One turning vector, and how many steps it has turned
The counts run from 0 to 113.
[105 188 134  89  73 109 103 134 102 156 129  88  86 137 146 130 165 126
 119 137 173 152 152 151 157 141 164 133 171 119 102  62 106 141 175 143
 161 138 143 127  98 107 161 153 131 103 147 134  99 121 126 158 123 124
 151 130 143 101]  32
[124 123 155 139  99 174 118 109 143  96 120 136 128 145 154  97  72 137
 100 143 123 121 125 146 134 156 121  70 127 121  55  95 155 111  73 126
 107 140 130  97 126 156 120 160 131 120 145 107  90 179 139 142 103  92
 113 169 160 169]  21
[155 150  88 187 160 144 132 110 139 134 153 137 115 141 120 156 139 130
 130 146 132 159 149  99 117  99 139 122  89 140 115 145 106 154 184 122
 165 112 174 157 114 146 116 147 149  81 156 132 118  90 155 135 163 124
 123  76 132  66]  43
[ 83 165 184  78 124 125  79 116 168 134  56 103 189  95 108 134 118 149
  94 113 124 125 180 115 156 151 136 129 118 128 131 114 162 101 130 149
 130  84 108 120 124 132 117  98 116 165 123 138 157 122 130 137 122 103
 132 112 110 139]  87
[146 145 166 165 108 120 149 166 134 134 118 139 167 109 130 161 128  95
 141 140  85 132 138 103 128 147 129 139 100 117 123 170 132 174 164 118
 124 101 123 161 142 137 102 127 151 171 126 125 133 106 187  72 137 154
 154 122  78  79]  107
[111 150 160 101 111 162 105 126 120 134  67  98 100 105 166  87 129 140
 114 103 163 102 135 122 162 101 116  92 103 135 129 115 149 107 148 135
 167  97 122  87 141 125 139 131 177 146 170 146 123 166 161 165 139 101
 115 101 143 105]  24
[132 125 129  74 101 115 149 169 157 177 133 127 186 160 148  95 124 100
 175 145 101 137 133 148 184 134 142 141 155 157 132 137 133 169 111 152
  96  93 144 142  84 142 162 160 141 187 130 164 142 104 168 125 142 183
 125 163 123 100]  102
[128 126 141  76  91 117 102 116 144 121 121  83 147 114 137  83 138 127
  82 138 109 125 123 127 166 140 180 146 167 118 118  88 159 150  98 106
 121  73 189 120 118 157 142 116 114 130 154 139 148 127 120 159 121  97
  88 132 117 158]  85
[159  93 108 126 139  97 138 124 159 164  90 185 172 144 156 164 112 124
 136 130 112 191 138 162 124 143 152 136 151 137  84 130 128 172 103 154
 157 137 114 109 102 165 126 162 155 106 117 158 163  94 162 114 117 163
 162 106 119 101]  99
[159  76 110 138  99 133 177 144 128 127 128 140  91 100 183 105 121 105
 160 148 116 114 105 176 163 111 115 144 124 149  97 170 150 154 174 148
  68 161 126  98 165 107 132 123 100 166 136 125  97 123 115 160 156 169
 123 155 128 162]  3
[116 200 164 106  59 116 119 160 100 153 135  96  99 148 106 145 162  89
  72 145 127 156 165 163 139 155 157 142 138 114  72 103 138 124 167 140
 174 113 158 119 130  98 144 164 156 127 149 125 142 124 126 139 153 145
 167 113 121 105]  33
[159  99 151 138  61 135 177 123 111 104 149  93 115 147 120  92 105 133
 148 178 127 109 123 136 168  94 138 106 135  94  78 132 139 175  94  93
 122 105 169 184 131 134 126 115 101 138 154 136 135 160 127 106 132 135
 112 167 130 127]  12
[116 116 169 179 132 168 158 147 141 153 114 153 136 139 181 113  56 156
 156 152 107 132 118 160 127 105  85 120 122 158  59 129 135 140 127 144
 117 141 123 127 183 131  79 105 124 111 109 140 144 142 121 149 140 155
 153 156 144 134]  5
[117 119  99 113 192 144 105 119 120 136 157 136 133 126 138 135 125 119
 152 117 132  70 102 129 137 129 102 110 125 119 199 129 146 137 166 136
  38 133  74  89 103 140 129 133 146 141 112 116  78 137 106 129 125 125
  58 147 138 145]  56
[151 129 153 139  92 130 158 142  99  36  66 123 122  76  80 149 162  88
  94 120 111 110 163 113 101 139 110 106 105  68 100 162 138 112 135 119
 101 141 122 126 140 165 121 134 134 146 163 109 121 143 141 121 113 129
 139 106 139 157]  18
[146 136 192 142  59 163 149 145 124  99 128  84 123 126 127  86 117 128
 153 158  96 111 132 105 143 134 122 123 117  97  80 122 157 150 101 117
 127  87 155 198 174  98 122 113  91 143 129 142 148 156 130 119 137 129
 135 159 141 110]  13
[113 125 131 124 156 168 116 129 119 164 137 137 101 107 148 117 112 144
 150 128 143 125  70 107 136  98  87 164 111 113 151 127 141 139 171 105
 132 122  89  83 169  78  93 103 158 128  76 153 186 158 112 116 146 144
 118 104 151  95]  61
[155 169 111 119 109 112 109 135 108 136  96 147 119  86 123 197 148  93
  90 100 147 167 139 139 129 157 112 165 107 111 111 127 140  98 195 164
 129 166 110 105  93 146 117 167 117 111 149 162 100  89 161 113 123 145
 149 120 103  82]  35
[121 145 185 130  97 160 149 139 129  74  80  85 127 101 127 111 119 149
 148 142 107 112 133  83 128 145 113 131 132  85 101 111 149 130 146 129
 119 115 126 191 172 111 119  69  82 131 130 162 121 125 147 117 117 118
 145 151 131 123]  14
[ 72 149 151 131 116 146 141 162  93 166 129 103 138 120  60 111 144 129
  76 135 110 140 115 123 138 110  72 160 131  94 117 150 151 135 152 132
 109 119 146 162 158 161  82  91 123 128  80 130 204 153  99 154 166 163
 118 111 113 128]  70
[129  64 126 128 123 112 164  90 125  94  96 154 125 127 109 132 105 156
 181 135 142 106 161 112 122 100  87  98 112  80 110 158 140 150 101 138
 111 166 107 192 126 181 124 120 124 115 150 147 128 136 135 104 122 178
 143 160 162 126]  10
[176 110 117  95  56 134 126 101 138 138 131 131  97 109 104 104 154 125
 125 124 166 144 119 114 163  99 156 136 116  75 104 116 145 151 110 108
 147 115 140 101  86 125 133 220 161 117 172 150 122 152 152  93 119 115
 124 108 154 114]  28
[105 128 150 127 127  83 149 148 148 147 118 121 172 144 167 159 109 156
 155 159 120 139 191 152 148 126 156 129 141 167 121 101 138 176 171 166
 115 112 112 193 123 155 141  88 111 120 143 138 101  77 134 148 136 138
 151 168 114 106]  104
[109 111 132 131 122 115 141 139 112 147 159 105  89 128 132 123 108 163
 105 145 143 147  99 155 162 114 123 157 166 107  97  96 160 136 144 149
 114 159 151 154 147 140 102  69  63  81  96 163 153 117  72 172 135 145
 136 166 122 149]  68
[ 96 131 145 102 137 161  97  75 103  89 117 134 131 163 157 116  78 156
 108 143 115 134 112 102 105 120 128 109 154 167 102 128 144 120 100 129
 185 141 149 138 166 118  79  88 108 156 101 116 165 157 139 180 103 130
 139  95 154 110]  78
[166  82 128  72 127 108 105  55 150  75  94 150 173 139 113 133  93 136
  98 157 110 143 134 128 111 163 157 130 144 104 103 124 152 121  50 121
 134 132 128 127 100 168 113 120  85 113 130 155 150 120 111 125 100 138
 111 134 130 154]  83
[121 129 147 115 121 128 108  82 131 117  68 159 119 122 100 153 126 165
 130 118 162 152 179 131 104 106 113  85 101 111  96 118 160 130 123 127
 189 135 106 125 116 153 118 170 176  84 156 137 133 152 149 113 117 117
 151  96 182 113]  26
[104 114 153 102  97 102  83 109 157 154 151 140 156  91  98 150 140  99
  65 119 100 136 156 148 143 111 177 126 121 118 116 134 145 157 120  99
 149 119 132  94 134 152 110 166 163 161 131  79 136 158 155  79 111  98
 140  89  95 138]  90
[ 70  95 142  92 107  72 103 104 129 141 123 136 141  89 123 158 147 134
  74 119 152 130 159 151 140 109 199 116 126 115 120  94 136 146 150 122
 162 141 117 104 128 185  86 137 160 137 142 104 124 154 142 125 108  98
 134  92  85 128]  89
[160  88 111  54 108 103 121  85 106  85  69 126 112 112  98 127 149  88
 107 124 121  99 108 126  94 122 158 117 135 103 147 148 154 103 103 107
 160 132 144  98 109 139 103 112 119 173 164 153 174 143 127 151 130 152
  92  85 137 107]  81
[159  86  95  84 127 125 158 119 107 135 154 130  86 142  94 112 153  96
 130 150 138 110  90 166 135 113 116 160 160  92 137 153 161 138 126 106
  99 130 122 105 113  90 143 132 119 159 105 145 181 151  53 118 163 180
 105 132 156 155]  65
[148 135 132 148 130 156 155 164 136  69 158 141 138 147 156 130 130  94
 166 178  72 111 157 133 123 165 122 112 162 154 120 165 124 169 131 107
  81 104 138 132 140 118 144 125 149 180 123  76  89 136 145 135 128 142
 144 143 173 151]  111
[152 118 129  85 140 138 155 122 123 149 127 123 121 146 117 123 107 131
 128 154 119 126 122 163 142 154  85 172 142  99 101 163 165 116 116 136
  81 123 114 118 129  92 144 123  82 140 100 162 179 128  38 108 148 179
 112 176 151 139]  66
[126 163 120 148 102 150 101 130 113 173 175 155 163 165 126 155 126  99
  92 122  97 166 100 159 139 168 130 135 146 131  81 118 119 118 119 145
 135 167 137 118  66 192 102 205 159 127 126 125  90 148 152 123 120 133
 118 136 115 104]  37
[ 79 147 178 119  83 118 146 143  69  66 121  86  94 124 114 138 126 105
 128 133 124  97 132  97 107 130 149 107 162  80 101  82 124 135 138 114
 162 162 113 145 153 145  85  87 140 130 128 115 127 175 147 140 103 132
 144 126 135 124]  16
[103  84 144 123  98 132 195 149  87 143  84 138 121 124 116  89 137 127
 177 118 128  80  92 119 139  73  87 113 111 107 129 171 130 145 132 122
 138 137 132 144 147 171 103 115 169 155 138 151 159 156 157 152 165 196
 120 110 142  86]  8
[124 128 126 156 181 176 108  98 158 148 198 132 119 164 129 146  82 153
 133 158 112 122 161 166 128 114 111  92 123 147 114 140 147 154 148 117
  86 101 122 102 157 110 124 147 142 109  92  83 124 140  80 124 165 112
 121 142 167 159]  58
[103  91 133 150 126 122 160 137 113 116 148 175 132 114 113 131 136  91
 157 157  84 119 149 167 116 140 100 131 159 115  97 167 122 179 129 132
  98 171 109 116 155 132 132 151 148 147  80  76 131 140 119 118 117 153
 182 142 144 192]  1
[115 139 147  82 118 147  66 118 158 144 155 141 139 142 185  99 113 148
 130 139 112 172 145 173 132 148 157 133 180 186 119  99 128 160 133 154
 151 137 127  99 137 106 125 156 135 166 119  92 101 136 155 151  94 118
 176 127 153 141]  94
[115 104  95 130 186 136 137 104 114 126 123 185 106 121  72 139 151 145
 154 125 149 150 119 136 104 101  91 157 172  79 150 145 125 166 139 119
 123 142 117 126 132 130 119 109 150  87  69 139 173 119 103 131 120 158
 151  95 199 164]  63
[ 63 133 168  75 140  77  72 107 133 130  67  98 162  95 130 160 133 160
  85 105 149 132 183 127 143 127 172 123 120 122 132  93 158 131 155 146
 132 135  94 125 127 163 105 100 127 140 134 126 125 128 136 137 105 107
 135 105  90 138]  88
[154  71 128 158 130 127 171 151 124 104 129 157 112  91 125 113 155 111
 149 150  91 128 145 171 145 132 106 134 136 146  98 175 155 161 167 144
  57 152 144 124 144 135 152 133 131 147 103  99  99 106 107 144 142 160
 171 146 129 188]  2
